Some points:
0.60;0.00;1.27;1.57;1.20;0.45;0.90;1.05;0.52;1.35;0.97;0.22;0.37;0.67;1.72;0.75;1.65;0.82;1.42;0.07;1.12;1.50;0.30;0.15
0.67;1.65;1.72;0.75;0.00;0.30;0.15;1.12;0.90;0.97;1.57;1.50;0.82;0.22;1.20;0.45;0.52;0.37;1.35;1.05;0.07;1.42;0.60;1.27
0.75;1.57;1.27;0.90;0.22;0.82;0.30;1.50;0.37;1.35;1.42;1.12;0.52;0.67;1.65;0.60;1.20;0.15;0.97;1.05;0.00;1.72;0.07;0.45
0.82;1.05;1.27;0.22;0.52;1.20;0.15;0.37;1.50;0.75;1.12;1.57;0.90;0.45;0.00;0.67;0.30;1.65;1.42;1.72;0.60;0.07;0.97;1.35
1.05;0.22;0.75;0.82;0.67;1.57;1.72;0.90;0.37;1.35;1.20;0.45;0.07;0.52;1.65;1.50;1.42;0.00;0.30;0.15;0.60;1.27;0.97;1.12
0.30;0.37;0.52;0.90;1.72;0.75;1.65;1.50;0.60;0.67;0.45;0.15;1.20;0.82;0.22;1.27;1.35;1.42;0.97;0.00;1.57;0.07;1.05;1.12
1.20;1.57;1.42;1.35;0.97;0.67;0.52;1.27;0.15;0.75;1.12;1.50;0.82;0.37;1.72;1.05;0.07;0.00;0.60;0.90;0.45;1.65;0.22;0.30
0.22;1.65;1.42;0.15;0.67;0.97;0.00;1.27;0.52;0.45;1.35;1.12;0.30;0.60;0.07;0.82;0.37;0.90;1.20;1.72;0.75;1.57;1.05;1.50
0.30;0.00;0.22;1.35;0.90;0.37;1.27;0.67;1.05;1.57;0.15;0.07;0.52;0.75;1.42;1.50;0.97;1.20;1.65;0.60;1.72;0.82;1.12;0.45
1.05;0.67;0.75;1.57;1.72;0.97;0.52;1.12;0.60;0.30;0.07;0.15;1.65;0.37;0.00;1.20;1.27;0.82;1.50;0.45;1.42;0.22;0.90;1.35
1.57;0.00;0.15;0.75;0.60;1.27;1.72;0.90;0.52;0.45;0.37;1.42;1.35;0.22;1.05;1.20;1.50;0.82;1.12;0.07;1.65;0.97;0.30;0.67
0.90;0.52;0.60;1.35;1.72;1.65;1.50;0.97;0.75;0.22;0.07;0.00;0.82;1.05;0.30;1.20;1.57;1.27;1.12;0.45;1.42;0.15;0.67;0.37
1.27;0.22;1.05;1.42;0.15;0.00;0.45;1.20;1.35;1.50;0.75;0.90;0.52;0.67;1.72;0.82;1.57;0.30;0.60;0.07;0.97;1.65;1.12;0.37
1.72;1.57;0.45;0.37;0.82;1.05;0.00;0.22;1.65;1.35;1.12;1.50;1.20;0.97;0.07;0.67;0.60;1.42;0.15;0.90;0.52;0.30;1.27;0.75
0.45;0.52;1.57;1.35;0.15;0.37;1.50;0.67;0.07;0.00;1.42;1.05;0.75;1.72;1.65;1.27;0.97;0.22;0.90;0.60;0.82;1.12;0.30;1.20
1.72;0.97;0.82;0.67;0.07;0.75;0.22;0.00;1.05;1.42;1.27;1.65;0.52;0.30;1.57;0.37;1.20;0.90;1.12;1.35;0.45;1.50;0.60;0.15
0.82;0.90;1.20;0.37;0.45;0.97;0.00;0.75;0.15;1.12;1.65;1.35;0.30;0.07;0.67;0.60;1.50;0.52;1.05;1.42;0.22;1.72;1.27;1.57
1.50;1.12;0.30;0.45;0.52;1.20;0.67;0.75;1.72;1.27;1.42;1.65;0.90;0.82;0.07;1.05;0.22;1.57;0.97;1.35;0.37;0.00;0.15;0.60
1.57;0.45;0.00;0.22;1.12;1.50;0.37;0.15;1.65;1.27;0.07;0.67;0.97;0.52;0.82;1.05;0.60;1.35;0.90;1.72;1.42;0.30;1.20;0.75
0.82;1.12;0.15;0.30;1.42;0.90;1.72;1.50;0.67;0.37;0.22;0.52;1.65;1.57;0.75;1.35;0.97;0.60;0.45;0.00;1.27;0.07;1.05;1.20
0.82;1.20;1.05;0.90;0.15;0.60;1.72;0.45;1.12;1.65;0.52;0.75;1.50;1.42;1.57;0.22;1.35;0.67;0.37;0.07;0.97;1.27;0.30;0.00
0.30;0.45;1.35;1.57;1.12;0.75;1.42;0.15;0.00;0.67;1.72;1.27;0.97;1.65;1.50;0.37;0.52;0.22;0.90;0.60;0.82;1.05;0.07;1.20
0.45;1.57;1.42;0.75;1.05;1.20;0.15;0.30;0.60;0.37;1.50;1.65;1.27;0.22;0.00;0.52;0.07;1.35;1.12;1.72;0.97;0.67;0.90;0.82
1.27;0.22;0.07;0.52;0.97;0.82;0.00;0.30;1.72;1.57;0.37;1.12;1.05;0.90;1.35;0.60;0.67;1.20;0.45;1.65;1.42;0.15;1.50;0.75
0.37;0.15;0.07;0.67;1.57;0.52;0.82;1.42;0.90;0.97;0.45;0.00;1.05;0.75;0.60;1.72;1.50;1.65;1.12;0.30;1.20;0.22;1.35;1.27
0.97;1.20;0.67;1.27;1.35;1.65;0.75;0.22;1.57;0.45;0.00;0.52;0.82;1.12;0.37;0.90;0.07;1.05;0.15;1.72;1.42;0.30;1.50;0.60
0.37;1.20;1.72;1.57;1.05;0.97;1.42;0.52;0.07;0.30;1.65;1.27;0.60;1.50;1.12;0.90;0.45;0.22;0.67;0.75;0.82;0.15;0.00;1.35
1.27;1.42;0.67;0.37;0.52;0.45;0.22;0.75;1.65;0.90;1.12;1.50;0.82;0.07;0.00;0.97;0.15;1.20;1.05;1.72;0.30;0.60;1.57;1.35
0.60;0.00;0.30;1.65;1.72;1.35;1.50;0.45;1.12;1.27;0.67;0.82;1.42;1.20;0.75;1.05;1.57;0.97;0.90;0.07;0.22;0.15;0.37;0.52
1.42;1.35;0.37;0.07;0.97;1.12;0.00;0.30;1.57;0.90;0.22;1.20;1.27;0.60;0.52;0.75;0.15;1.50;0.67;1.65;1.05;0.45;1.72;0.82
0.75;0.67;0.82;0.90;0.00;0.22;0.97;1.72;1.35;1.50;1.65;1.57;0.30;0.52;1.42;0.07;1.05;0.60;0.45;1.20;0.15;1.12;0.37;1.27
0.45;0.30;0.22;1.57;1.72;1.20;1.35;0.82;0.00;0.07;0.37;0.67;1.05;0.97;0.75;1.42;0.90;0.60;0.52;0.15;1.50;1.12;1.65;1.27
0.67;1.35;1.20;0.52;0.30;0.82;0.15;1.05;1.65;0.90;1.57;1.72;0.45;0.75;0.00;0.97;0.07;0.37;0.60;1.42;0.22;1.50;1.27;1.12
0.22;1.05;1.12;0.52;0.15;0.82;1.27;1.72;0.30;0.00;1.57;1.50;0.75;0.90;1.65;0.60;1.20;0.67;1.35;0.97;0.07;1.42;0.37;0.45
1.35;0.60;0.97;1.20;1.27;1.50;0.90;0.30;0.15;0.67;0.82;0.52;0.37;1.12;1.72;0.45;1.65;1.05;1.42;0.22;0.75;1.57;0.00;0.07
0.22;1.05;1.50;0.67;0.07;0.52;0.75;1.72;0.97;1.12;1.57;0.90;0.82;1.35;1.42;0.30;0.45;0.15;1.20;1.65;0.60;1.27;0.00;0.37
0.52;0.15;0.00;0.37;1.42;1.57;1.72;1.65;0.60;0.75;1.20;0.30;1.05;1.35;0.97;1.27;0.67;0.90;1.50;0.22;0.82;0.07;0.45;1.12
0.97;1.65;1.72;1.05;0.00;0.07;0.15;1.50;1.20;0.37;0.82;0.30;0.45;1.35;0.75;0.22;0.90;0.52;1.12;1.42;0.67;1.57;0.60;1.27
0.22;1.27;1.42;0.97;1.05;0.45;1.72;1.12;0.82;1.35;0.37;0.07;0.75;0.90;0.15;1.20;1.65;1.50;0.60;0.00;1.57;0.52;0.67;0.30
0.67;0.15;1.42;1.72;1.05;0.37;1.20;0.60;0.30;0.75;0.22;0.07;1.57;1.50;1.35;1.27;0.82;0.52;0.45;0.00;1.65;0.90;1.12;0.97
1.72;1.42;0.30;0.52;0.45;1.12;1.05;0.37;1.57;0.22;0.00;0.82;1.27;0.97;0.60;0.90;0.67;1.20;0.15;1.50;0.75;0.07;1.65;1.35
Along one direction, these points spread out more than along any other. Take the direction at right angles to it along which they spread out most. Go by this last direction. How far along it is each point below, from 0 to 99? The average is 50, and the first point in the table lies past the average. One standard deviation of the points above along it is 16.
0.97;1.20;0.67;1.27;1.35;1.65;0.75;0.22;1.57;0.45;0.00;0.52;0.82;1.12;0.37;0.90;0.07;1.05;0.15;1.72;1.42;0.30;1.50;0.60 -> 26
0.22;1.05;1.12;0.52;0.15;0.82;1.27;1.72;0.30;0.00;1.57;1.50;0.75;0.90;1.65;0.60;1.20;0.67;1.35;0.97;0.07;1.42;0.37;0.45 -> 71
1.05;0.67;0.75;1.57;1.72;0.97;0.52;1.12;0.60;0.30;0.07;0.15;1.65;0.37;0.00;1.20;1.27;0.82;1.50;0.45;1.42;0.22;0.90;1.35 -> 39
1.27;0.22;1.05;1.42;0.15;0.00;0.45;1.20;1.35;1.50;0.75;0.90;0.52;0.67;1.72;0.82;1.57;0.30;0.60;0.07;0.97;1.65;1.12;0.37 -> 66
0.75;1.57;1.27;0.90;0.22;0.82;0.30;1.50;0.37;1.35;1.42;1.12;0.52;0.67;1.65;0.60;1.20;0.15;0.97;1.05;0.00;1.72;0.07;0.45 -> 72
0.67;0.15;1.42;1.72;1.05;0.37;1.20;0.60;0.30;0.75;0.22;0.07;1.57;1.50;1.35;1.27;0.82;0.52;0.45;0.00;1.65;0.90;1.12;0.97 -> 59
1.20;1.57;1.42;1.35;0.97;0.67;0.52;1.27;0.15;0.75;1.12;1.50;0.82;0.37;1.72;1.05;0.07;0.00;0.60;0.90;0.45;1.65;0.22;0.30 -> 67
0.45;0.30;0.22;1.57;1.72;1.20;1.35;0.82;0.00;0.07;0.37;0.67;1.05;0.97;0.75;1.42;0.90;0.60;0.52;0.15;1.50;1.12;1.65;1.27 -> 50
1.05;0.22;0.75;0.82;0.67;1.57;1.72;0.90;0.37;1.35;1.20;0.45;0.07;0.52;1.65;1.50;1.42;0.00;0.30;0.15;0.60;1.27;0.97;1.12 -> 66
1.72;1.57;0.45;0.37;0.82;1.05;0.00;0.22;1.65;1.35;1.12;1.50;1.20;0.97;0.07;0.67;0.60;1.42;0.15;0.90;0.52;0.30;1.27;0.75 -> 26
0.37;0.15;0.07;0.67;1.57;0.52;0.82;1.42;0.90;0.97;0.45;0.00;1.05;0.75;0.60;1.72;1.50;1.65;1.12;0.30;1.20;0.22;1.35;1.27 -> 39
0.30;0.00;0.22;1.35;0.90;0.37;1.27;0.67;1.05;1.57;0.15;0.07;0.52;0.75;1.42;1.50;0.97;1.20;1.65;0.60;1.72;0.82;1.12;0.45 -> 51
